In the data rows, zero lies at 4.5, halfway between 4 and 5.
Here are some rows, each followed by its group. Rows of different groups can look alike.
[4 6 4 7 6 4 5 6 5 5 5 3 6 4 5 6 6 6 6 5 5 7 7 4 3 5 6 4 6 3 3 7 4 3 3 2 3 6 5 4 6 5 7 5] MG
[6 2 6 3 5 1 5 3 2 5 3 3 5 4 3 4 5 5 5 7 5 2 6 5 5 2 4 4 2 5 6 5 3 3 2 5 5 6 5 7 4 4 2 5] Yb
[4 7 5 8 5 6 5 7 6 6 5 2 5 5 6 6 6 6 6 4 6 7 5 5 4 4 4 5 5 3 3 6 5 4 4 4 4 6 4 5 7 5 5 3] Yb
[4 4 6 5 5 3 6 5 4 7 3 5 5 6 6 7 6 3 5 2 6 6 5 3 3 5 5 6 4 3 3 6 5 2 2 5 3 5 5 4 6 3 5 4] QK
[7 1 8 2 7 2 7 2 0 3 3 5 6 4 4 3 2 6 5 5 7 1 2 4 7 3 4 3 1 7 7 5 4 6 3 7 5 5 6 6 3 3 2 6] Mg
[2 5 2 4 4 5 6 6 5 7 5 6 6 6 6 3 4 2 7 1 4 5 3 4 6 6 3 6 5 4 3 4 7 5 5 3 4 3 4 3 4 1 4 3] Jc
[7 2 3 4 4 2 4 4 2 4 6 4 5 3 3 3 4 6 3 5 5 2 5 6 5 3 4 4 3 5 7 4 2 4 3 6 6 7 4 6 3 5 2 5] QK
[4 7 3 8 5 4 4 7 6 6 7 4 3 6 4 5 6 7 5 5 4 7 5 5 2 5 3 6 6 4 3 3 5 4 4 4 5 6 4 5 6 5 6 3] Yb
[4 3 3 6 3 5 5 4 6 3 2 7 2 6 5 4 5 3 3 4 3 6 4 2 4 7 7 3 4 4 3 5 5 2 7 4 5 2 4 5 2 4 5 7] ET
[6 2 7 3 6 2 4 3 1 3 5 4 6 4 3 4 4 3 5 5 5 3 5 5 4 3 6 5 3 5 6 4 3 5 3 8 4 5 5 6 3 6 2 5] Bv
[7 5 5 6 5 4 3 6 3 4 7 1 5 2 3 3 4 7 4 7 4 2 6 7 5 2 4 3 5 7 6 3 1 7 3 6 5 8 6 8 5 7 4 3] QK
[5 3 3 5 4 5 4 3 5 3 4 5 5 4 6 3 4 6 3 6 3 3 7 4 2 2 5 4 4 7 6 5 2 5 4 6 4 4 6 5 3 6 5 5] ET
[5 5 4 6 4 5 6 5 6 5 5 5 3 5 5 6 7 5 4 2 5 5 5 4 3 6 5 5 5 4 2 7 5 4 5 3 3 5 3 3 6 4 7 6] MG
[4 7 4 7 5 6 4 6 9 5 4 3 3 4 5 8 7 5 4 5 4 8 6 5 3 7 6 4 7 3 4 6 6 5 8 1 4 4 2 3 6 4 8 6] MG
[4 5 6 6 6 4 6 5 3 5 6 1 6 4 7 6 6 3 7 4 6 5 5 3 4 1 3 6 4 4 3 5 4 4 2 5 2 4 8 3 7 5 5 2] Bv
[4 6 3 5 3 5 5 6 5 4 4 5 3 6 5 5 5 4 4 3 4 7 5 4 3 6 5 6 3 4 4 4 6 4 4 5 4 4 2 3 5 3 5 3] QK
[6 0 3 1 5 2 5 3 2 2 3 7 6 6 3 1 2 4 4 3 4 2 2 7 7 4 3 4 0 6 8 0 3 5 3 8 6 4 4 4 2 5 0 4] Bv
[4 4 5 6 4 6 6 4 6 2 4 7 2 5 6 5 6 3 4 4 3 5 7 3 3 7 6 4 6 4 3 6 5 3 7 4 4 3 5 4 3 5 6 6] ET
[3 3 4 4 2 8 1 0 4 2 3 5 3 5 5 3 2 7 2 4 0 3 7 3 4 1 6 4 6 8 5 1 5 5 5 5 5 1 3 4 3 8 3 4] Ae
[6 2 3 3 5 1 4 3 3 3 4 4 6 4 4 4 5 6 3 5 6 3 6 4 4 2 5 5 3 6 6 6 2 4 3 5 5 4 2 4 4 6 4 6] MG
[3 8 6 7 4 7 4 6 7 6 5 2 3 4 6 8 7 6 4 5 5 6 5 5 3 6 7 4 5 3 4 6 7 3 7 2 4 5 3 4 8 4 8 6] Yb
[4 4 3 5 5 3 6 5 7 4 3 5 5 7 5 4 6 5 4 2 5 6 4 5 3 7 4 6 4 4 4 4 5 4 4 4 4 4 2 2 5 2 6 5] MG
[3 5 7 4 4 7 3 4 3 7 4 5 7 4 7 7 5 2 7 3 8 5 5 3 5 4 7 6 5 2 4 9 6 3 2 5 1 2 6 6 9 2 5 3] Jc
[0 5 5 3 2 9 6 5 5 7 3 7 3 3 4 6 5 0 4 5 4 8 3 3 5 9 7 3 6 1 4 7 9 1 9 2 6 3 3 1 6 2 7 8] Mg
[5 3 3 6 4 5 4 1 5 4 2 8 4 8 7 4 3 5 5 3 3 4 6 1 3 2 5 6 6 5 2 3 4 3 3 6 2 2 5 6 5 6 5 5] Ae
[5 6 5 3 3 5 4 5 4 3 4 4 2 3 2 7 3 5 2 5 2 4 3 7 5 6 7 2 3 3 7 5 4 3 6 4 7 7 2 6 4 6 4 6] Yb
[7 5 9 4 6 6 5 3 4 5 5 4 4 0 2 4 2 5 4 8 6 3 3 5 6 6 5 0 5 5 5 7 4 5 6 4 5 7 5 6 5 5 3 9] Mg
[7 5 4 5 8 1 5 4 5 3 7 2 7 5 3 1 2 5 5 5 5 2 3 7 5 3 1 4 3 9 6 1 3 9 4 9 6 5 7 6 1 5 1 3] Jc
[6 4 4 3 6 5 6 5 5 4 4 4 5 2 2 2 1 6 4 7 4 3 3 7 8 5 3 2 4 6 8 3 4 8 7 5 8 6 5 5 3 4 3 4] Jc
[5 4 3 2 3 4 4 6 5 5 3 4 4 4 3 3 6 7 4 5 3 4 6 7 3 6 4 4 4 5 7 4 3 7 6 1 6 5 1 0 3 6 4 6] MG
[3 3 4 6 7 3 4 6 5 7 8 4 9 6 7 2 4 4 9 2 7 5 6 4 6 3 4 7 5 4 3 5 4 7 1 8 1 5 9 6 6 2 4 0] Jc
[6 4 3 2 3 3 2 4 5 5 4 3 5 4 3 4 5 7 4 4 3 3 7 8 4 4 4 5 5 7 6 4 2 7 4 2 6 5 2 2 4 6 3 6] MG
[5 4 3 6 4 5 5 3 4 2 3 7 3 7 7 4 4 4 4 2 3 4 6 3 4 2 4 8 6 6 2 3 4 3 2 7 4 1 5 6 4 6 5 3] Ae
[7 6 4 5 5 6 3 6 5 4 4 1 3 1 2 6 4 7 3 8 2 3 4 6 6 4 5 2 5 5 5 5 3 5 6 3 6 8 4 7 4 7 4 5] Yb
[4 5 5 6 3 6 4 1 4 4 3 7 2 6 7 4 3 4 4 4 3 6 6 0 5 4 6 5 5 5 2 4 4 2 5 5 3 1 5 5 4 5 6 4] Ae
[3 4 6 4 3 8 1 0 4 3 2 6 2 4 5 5 2 6 2 6 1 2 7 1 6 3 7 3 5 6 4 3 4 3 5 5 3 2 5 5 2 7 5 6] Ae
[8 2 8 3 8 3 7 2 1 2 2 4 6 3 5 3 2 6 4 5 7 2 4 4 8 4 4 2 2 5 6 7 4 6 3 8 5 5 7 8 4 4 3 6] Jc
[6 3 8 3 6 3 5 2 2 4 4 5 6 4 2 3 1 5 3 8 6 2 2 4 7 7 3 3 3 6 7 5 5 5 5 5 7 6 6 6 3 5 2 7] Mg
[5 3 3 5 4 4 7 4 5 4 5 8 4 8 8 3 5 3 5 2 3 3 6 4 2 5 4 5 5 6 2 6 4 5 3 6 3 3 7 7 3 4 5 3] ET
[5 4 5 4 4 6 4 5 4 3 3 4 2 3 3 7 4 6 3 6 4 4 3 6 5 6 5 3 3 4 7 5 4 2 5 4 7 7 3 6 4 5 4 6] Yb
[4 6 4 5 5 4 7 5 7 4 5 4 5 6 5 5 6 6 6 3 5 6 6 4 3 6 5 5 4 4 3 5 5 4 5 3 4 5 2 2 5 4 6 4] MG
[5 2 3 4 7 2 7 4 4 6 3 5 6 7 6 5 7 4 5 2 6 5 4 4 2 5 5 5 4 3 3 6 4 3 2 6 4 4 4 3 6 3 7 4] MG
[4 5 7 6 6 5 5 6 5 6 5 3 4 5 6 7 6 5 5 4 6 7 4 3 2 4 5 5 5 3 3 7 4 2 2 4 3 6 6 4 6 4 6 3] QK
[4 3 5 3 3 7 1 0 4 1 3 7 3 6 6 5 2 5 1 3 0 4 6 0 6 2 7 5 5 5 5 3 4 3 6 6 4 1 3 5 2 8 4 5] Ae
[7 5 5 5 5 4 4 4 3 5 7 1 3 3 3 4 4 6 4 7 4 3 5 6 6 3 4 2 6 5 6 5 2 6 3 5 5 8 5 7 4 7 3 3] QK
[6 5 1 4 3 1 2 6 6 6 6 4 5 5 3 1 7 9 3 4 3 4 6 7 5 1 3 5 5 7 6 3 1 9 3 5 7 6 3 3 4 7 3 3] MG
[3 8 6 7 4 6 3 7 6 6 5 3 2 3 5 7 7 4 3 6 3 7 5 5 4 6 6 4 7 2 3 7 6 3 6 1 4 6 4 4 7 5 8 4] QK
[4 6 4 6 5 5 5 7 7 6 5 3 5 5 5 5 6 6 5 4 5 8 6 5 3 5 4 5 6 3 3 5 5 4 6 2 4 6 4 2 6 4 6 4] MG
[7 6 6 6 7 5 3 5 3 5 8 1 4 2 3 3 2 8 6 8 6 2 4 7 7 4 3 3 7 7 7 5 2 8 4 5 4 6 7 8 4 6 2 5] Jc
[4 4 6 5 6 4 6 4 4 5 4 3 4 4 6 8 6 4 6 2 6 6 6 4 4 5 5 6 6 3 3 7 5 1 3 5 2 4 5 3 5 4 7 5] MG
[5 5 6 4 4 6 4 4 3 3 4 3 2 2 3 7 4 6 2 6 4 4 6 6 5 5 6 3 4 4 6 6 3 3 6 4 6 6 3 7 4 6 4 5] Yb
[4 8 5 6 7 6 3 6 6 6 5 2 4 4 5 7 7 3 6 6 4 6 4 4 4 4 4 6 6 4 3 3 5 5 5 2 4 4 5 3 6 6 6 4] Bv
[4 4 5 5 6 4 6 6 3 5 5 5 8 6 6 6 5 3 6 1 6 4 4 4 4 3 3 8 2 5 3 4 5 4 1 7 4 4 8 2 6 4 3 1] Bv
[3 3 6 3 4 5 5 4 3 6 3 8 6 6 6 5 6 1 6 4 7 6 2 2 5 7 7 5 3 2 3 6 7 1 4 3 4 1 5 3 6 0 6 5] Mg
[6 3 4 2 5 2 4 4 2 2 4 5 6 5 3 3 3 4 4 4 4 2 3 7 7 5 3 4 1 7 7 2 4 6 4 6 6 6 5 5 2 5 1 5] Bv
[2 4 6 6 2 6 4 5 5 7 7 5 6 4 6 4 6 3 7 4 6 5 4 5 6 5 6 6 7 3 3 6 5 4 6 2 3 4 6 4 6 2 7 4] Mg
[5 4 1 5 3 4 4 3 7 2 3 6 3 5 4 2 4 6 1 5 1 3 6 4 2 4 5 4 4 7 6 4 3 5 5 4 7 3 3 4 2 7 3 6] ET
[5 4 5 6 6 3 7 5 5 4 5 4 7 6 6 5 6 4 6 4 6 8 6 4 2 4 5 6 5 4 3 5 5 4 3 5 3 5 4 2 5 4 6 4] MG
[3 6 6 6 2 8 2 1 6 3 2 6 3 6 5 6 3 5 3 5 1 5 6 0 6 4 7 3 6 5 3 3 6 1 7 4 2 1 2 5 3 6 6 6] Ae
[6 5 3 3 3 3 3 4 7 4 5 3 4 4 3 2 6 7 2 5 2 4 6 8 5 4 3 3 5 5 7 4 4 7 6 2 7 6 1 1 4 6 3 6] MG
[4 4 3 6 4 4 5 4 6 3 4 6 3 6 8 3 6 4 4 2 3 5 5 3 4 6 6 4 4 5 3 6 4 4 7 5 3 2 5 6 3 4 6 5] ET
[8 1 9 2 7 2 6 2 0 4 3 5 6 4 2 4 2 5 4 6 7 1 3 5 7 4 3 2 2 5 6 7 3 5 2 8 5 4 5 6 4 4 3 7] Mg
[3 5 4 5 3 4 5 6 7 4 2 5 2 5 5 6 6 4 4 3 3 7 4 3 3 9 6 5 4 1 5 6 6 3 8 2 5 4 0 0 5 3 6 6] MG
[6 4 4 3 6 4 4 3 4 3 4 4 3 2 2 5 2 5 3 6 4 2 2 7 6 6 4 3 3 5 7 4 4 6 5 5 7 6 3 5 3 6 2 5] Bv
[4 4 3 4 2 6 1 2 4 3 4 3 3 4 6 3 4 6 3 6 2 4 8 4 4 0 4 5 7 8 4 2 2 5 4 5 4 3 6 7 4 8 4 4] Ae
[6 2 4 4 4 4 5 1 3 2 3 7 6 4 5 3 3 5 3 4 3 2 7 3 2 2 8 4 3 5 5 5 2 4 4 7 5 4 6 6 3 7 3 6] ET
[5 3 2 7 4 4 5 5 5 5 5 5 4 6 7 3 5 5 5 4 5 5 6 5 1 5 4 6 6 7 2 5 4 5 5 5 3 3 5 6 3 5 6 2] ET
[5 5 7 4 6 5 5 5 2 6 3 3 3 5 6 8 7 4 5 4 7 5 6 3 3 4 7 6 4 2 2 8 5 2 1 4 2 4 6 4 6 3 8 5] QK
[6 6 5 5 7 5 5 6 5 5 6 2 2 1 1 6 1 5 4 9 6 4 3 7 7 6 4 0 7 6 6 4 4 8 6 2 7 7 5 8 3 5 3 6] Jc
[1 7 6 6 2 9 4 7 7 8 6 4 3 1 5 6 5 2 6 5 4 8 5 4 6 9 6 5 8 3 2 7 8 2 8 0 4 4 5 4 8 2 8 8] Mg
[6 2 8 3 6 2 4 2 1 4 5 4 7 4 3 3 2 3 6 5 5 2 4 6 5 3 3 4 3 6 6 3 3 5 2 7 4 5 5 7 3 6 2 4] Bv
[4 5 6 4 7 5 7 6 4 7 6 4 7 5 7 6 5 3 7 4 6 5 4 4 3 2 4 6 4 2 3 4 6 3 3 5 3 4 6 3 8 5 4 3] Bv
[4 9 5 6 7 7 4 6 6 6 6 1 6 3 5 7 6 3 6 6 5 7 5 4 3 4 4 6 7 4 4 6 5 4 5 3 4 5 5 3 7 6 5 4] Bv
[8 4 9 2 5 5 6 3 3 4 3 5 3 1 1 5 1 3 4 8 6 4 4 5 8 6 7 0 5 4 6 7 4 5 6 4 6 6 5 6 4 6 3 8] Mg
[5 4 4 7 3 3 6 4 4 5 6 6 5 6 7 4 5 3 5 3 4 5 6 4 2 5 4 6 6 7 2 6 4 5 4 6 3 3 6 7 5 5 6 3] ET
[4 7 5 5 6 6 4 5 4 6 5 3 5 4 6 8 6 2 5 4 5 6 4 3 3 4 4 5 4 3 3 5 6 3 4 2 4 3 5 2 8 5 6 4] Bv
[4 5 4 5 6 4 6 6 4 5 4 4 5 6 6 6 6 4 6 5 6 5 5 4 3 4 5 5 4 3 2 6 4 2 2 5 5 5 6 4 6 4 5 2] Yb
[5 9 3 6 5 6 4 7 7 6 8 2 7 5 5 5 6 3 6 5 4 6 4 6 4 4 1 7 7 4 4 3 6 6 5 3 5 5 7 1 6 5 5 1] Bv
[6 4 4 3 4 3 5 4 3 4 4 4 5 3 4 4 5 5 3 6 4 2 4 6 5 4 4 5 2 5 6 4 4 4 4 5 7 6 4 6 3 5 3 5] Yb
[4 5 4 3 3 6 1 0 5 2 3 7 2 5 4 3 2 6 1 5 0 3 7 2 5 0 6 4 5 6 4 1 3 4 7 5 5 2 3 5 3 8 4 5] Ae
[5 5 2 7 5 2 4 6 6 5 6 2 5 6 7 3 8 7 7 2 5 6 6 5 2 4 4 6 7 7 2 4 4 6 3 4 4 5 5 4 5 4 6 2] MG
[6 4 6 3 8 4 7 3 3 4 3 5 4 3 2 3 2 5 3 6 6 2 2 6 8 6 4 2 2 5 7 4 3 7 4 6 6 5 5 6 2 3 3 6] Jc
[6 5 5 5 5 4 4 5 4 4 8 4 6 4 1 1 2 6 4 7 5 3 3 7 5 4 2 2 5 8 5 1 4 9 5 4 6 7 7 4 1 5 3 4] Mg
[5 5 3 8 4 5 4 5 6 4 4 5 3 5 6 5 5 3 4 4 3 5 6 3 2 5 6 5 6 4 3 5 3 5 6 4 2 3 4 6 3 5 6 6] ET
[5 4 3 2 3 4 4 6 5 4 4 3 3 5 2 4 4 6 2 5 3 3 2 7 4 4 3 4 3 4 6 3 3 4 6 4 8 7 2 5 4 5 3 5] Yb
[7 6 6 4 6 4 2 4 3 4 5 2 2 1 3 6 4 6 3 7 4 3 5 5 4 4 5 2 5 5 6 5 4 5 5 4 4 7 4 6 5 6 4 4] QK
[5 5 3 7 6 3 4 7 5 5 8 3 5 7 6 4 6 6 6 4 6 6 6 5 3 3 3 7 5 6 3 4 3 5 3 5 3 5 6 5 6 4 5 2] QK
[5 4 1 4 4 3 3 6 4 4 8 3 4 4 3 2 5 7 3 5 4 3 5 7 5 4 3 4 6 8 6 1 2 7 5 6 6 7 4 7 3 6 1 3] QK
[6 2 2 1 4 1 5 4 4 3 3 7 6 5 3 2 5 7 2 3 4 3 5 6 4 3 3 5 2 5 6 4 3 5 3 5 7 4 2 2 2 5 1 5] MG
[6 4 4 3 4 4 3 4 3 4 4 4 3 4 2 4 4 5 2 5 4 2 4 6 5 5 4 2 3 5 7 4 4 5 5 6 6 7 3 5 4 5 4 5] QK
Group Yb spreads out most along one direction. Which 3 other groups' directions of most spread are closest to that one, closest first?
Bv ET MG
Which 4 groups are nearest to each row below, nearest first, going by the distance to the group's nearest row?
[6 3 4 7 4 3 6 5 6 4 5 7 4 6 7 3 7 5 7 4 4 5 7 5 2 4 3 6 6 7 2 5 2 6 5 5 3 3 6 5 3 6 6 4] >> ET MG QK Ae
[5 2 4 3 3 4 3 2 4 1 2 8 2 5 4 4 4 5 2 4 1 3 5 3 3 4 7 3 3 5 6 4 4 4 5 4 6 4 4 4 1 5 3 6] >> ET Ae QK Yb
Which 4 groups are nearest to each row below, nearest first, going by the average distance to the group's rows?
[7 5 6 4 5 7 4 5 3 4 6 3 3 2 0 5 3 5 3 8 5 4 3 6 6 6 4 2 6 4 6 6 4 6 7 3 6 7 5 7 4 6 4 8] >> Yb QK Mg Jc
[4 8 6 7 5 6 4 6 5 6 5 3 3 4 5 7 6 4 4 6 5 6 4 5 3 5 4 4 6 3 3 5 6 4 3 3 3 6 4 5 7 5 6 4] >> Yb QK MG Bv
[6 5 4 5 7 2 5 5 3 4 7 3 6 5 2 0 1 6 6 8 5 2 3 7 7 5 1 4 5 8 5 0 3 8 4 6 7 6 7 5 0 5 3 4] >> Jc Bv QK Yb
[5 4 4 2 3 3 3 5 5 3 4 4 4 3 3 4 5 7 2 4 3 3 5 7 4 5 4 2 4 5 6 4 3 6 6 2 6 6 1 1 3 6 5 7] >> MG Yb QK ET
[7 6 5 4 6 6 6 5 4 5 5 3 3 1 1 4 2 6 4 8 5 3 4 6 8 6 5 1 6 4 6 4 5 7 8 4 6 7 5 7 3 6 3 6] >> Yb Jc QK Mg
[7 7 6 3 6 5 2 5 4 4 5 2 3 1 2 7 3 4 4 8 4 3 3 7 6 5 6 2 4 5 7 5 3 6 4 3 5 7 4 6 5 7 4 5] >> Yb QK Bv Jc
[7 4 7 6 5 3 2 3 4 4 8 1 5 2 2 2 4 7 6 8 7 3 4 6 6 4 4 3 7 8 6 4 1 9 3 5 5 6 9 7 4 5 3 5] >> Jc QK Yb Bv
Group Ae spreads out most along one direction. Which 3 other groups' directions of most spread are closest to that one, closest first?
ET Yb Jc
Which 3 other groups have their centres nearest to the centre of group Mg, nearest first?
Jc Yb Bv
Which 4 groups are nearest to each row below, nearest first, going by the distance to the centre of the group?
[4 5 2 3 4 4 5 6 7 3 3 6 5 7 5 4 5 6 4 3 5 6 5 5 3 6 3 5 5 4 4 4 5 5 5 3 5 4 2 2 4 3 5 4] >> MG ET Yb QK
[5 7 5 6 5 6 4 6 6 6 5 4 3 5 5 6 6 4 4 4 5 6 4 6 3 4 4 5 6 3 2 5 5 4 4 3 4 6 5 4 7 4 7 5] >> QK MG Yb Bv
Which 3 other groups have their centres nearest to the centre of group Bv, nearest first?
QK Jc Yb
Which 3 other groups have their centres nearest to the centre of group MG, nearest first?
QK Yb Bv
Which 5 groups are nearest to each row below, nearest first, going by the distance to the group's nearest row?
[4 6 5 5 7 4 6 6 4 6 8 3 7 6 7 5 7 3 8 3 7 4 4 3 3 3 2 7 5 5 2 4 4 5 1 6 3 4 8 4 6 4 5 1] >> Bv QK Yb Jc MG
[6 4 6 1 6 4 3 2 3 3 3 5 3 3 3 5 2 4 3 5 4 3 3 6 6 5 5 2 2 5 7 4 5 4 5 5 6 5 3 6 3 4 3 7] >> Bv QK Yb Jc Mg
Which 3 other groups have their centres nearest to the centre of group QK, nearest first?
Yb Bv MG
Which 5 groups are nearest to each row below, nearest first, going by the distance to the centre of the group?
[4 4 6 3 2 8 0 0 6 2 2 6 1 4 2 5 2 6 2 5 1 3 6 1 6 3 8 3 6 5 5 2 3 3 7 4 5 1 3 5 1 7 5 7] >> Ae ET Yb Mg QK
[5 4 3 4 3 5 3 3 5 5 6 5 5 3 4 2 5 7 3 6 2 4 8 5 2 3 6 3 5 7 6 5 2 7 5 4 5 4 5 5 4 7 4 4] >> ET QK MG Yb Ae
[3 5 6 4 7 5 5 6 4 6 4 4 6 5 6 8 7 2 6 3 6 6 3 4 4 3 4 6 2 2 3 6 6 3 3 4 3 3 5 2 8 4 4 4] >> Bv MG QK Yb Mg
[6 3 5 4 4 2 4 4 5 5 5 3 6 3 3 4 7 7 4 4 4 4 6 5 4 3 4 3 4 6 6 4 2 6 4 3 5 5 4 3 4 6 5 5] >> MG QK Yb Bv Jc
[4 3 3 4 2 4 4 2 5 2 3 6 3 5 5 4 4 5 2 4 2 2 6 4 2 5 7 4 3 5 7 4 3 4 6 5 7 3 5 5 2 6 3 7] >> ET Ae Yb MG QK
[6 3 6 1 6 4 3 3 3 3 2 6 4 2 2 6 3 3 2 6 4 3 1 6 7 6 5 1 2 3 8 4 5 4 5 4 6 5 3 5 3 5 3 6] >> Mg Yb Jc Bv QK
[7 3 7 4 5 5 8 4 5 4 4 6 4 2 1 3 0 4 3 7 5 4 1 5 7 7 4 2 4 5 7 4 5 6 7 5 7 6 5 4 2 5 3 7] >> Mg Jc Yb Bv QK
[2 4 2 6 4 4 5 6 6 7 8 5 7 7 6 2 4 4 8 2 6 5 4 4 6 5 2 7 5 6 4 2 5 7 5 6 3 4 7 3 4 2 4 2] >> Bv Jc MG QK ET
[5 3 3 3 3 4 4 4 3 4 3 3 4 3 4 5 4 6 3 6 3 4 5 6 5 3 4 3 3 6 6 3 3 5 4 5 8 7 5 6 4 7 1 5] >> Yb QK Bv Jc MG
[6 4 4 2 3 5 3 4 6 3 4 4 1 3 2 5 4 5 2 5 3 3 2 6 6 6 5 2 3 4 7 4 4 4 6 4 6 6 2 5 4 5 3 7] >> Yb Mg QK MG Jc
Which 3 other groups have their centres nearest to the centre of group Ae, nearest first?
ET QK Yb
Which 3 other groups have their centres nearest to the centre of group ET, nearest first?
MG QK Ae
Which 5 groups are nearest to each row below, nearest first, going by the average distance to the group's rows?
[3 4 2 3 3 3 6 5 7 3 2 8 2 6 4 5 6 4 4 2 4 6 3 4 4 8 6 4 3 2 5 4 7 4 6 4 5 3 1 1 3 2 5 6] >> MG ET Yb QK Ae
[6 3 2 4 5 2 3 5 3 6 5 3 6 4 4 2 5 7 3 6 4 4 5 7 6 0 2 4 3 8 6 1 1 6 3 7 8 7 4 7 3 5 2 2] >> QK Yb Bv Jc MG
[6 3 3 3 2 4 4 3 6 2 3 6 2 4 3 3 5 5 1 4 2 3 5 3 3 4 6 4 3 5 6 4 4 5 7 4 7 3 3 4 1 6 4 7] >> ET Ae Yb MG QK
[7 5 5 3 3 5 4 5 4 4 3 3 2 2 2 5 2 5 3 6 2 4 3 6 5 6 6 2 4 2 6 5 5 4 5 4 6 7 1 6 3 5 4 6] >> Yb QK MG ET Mg
Group QK spreads out most along one direction. Which 3 other groups' directions of most spread are closest to that one, closest first?
MG Jc Mg
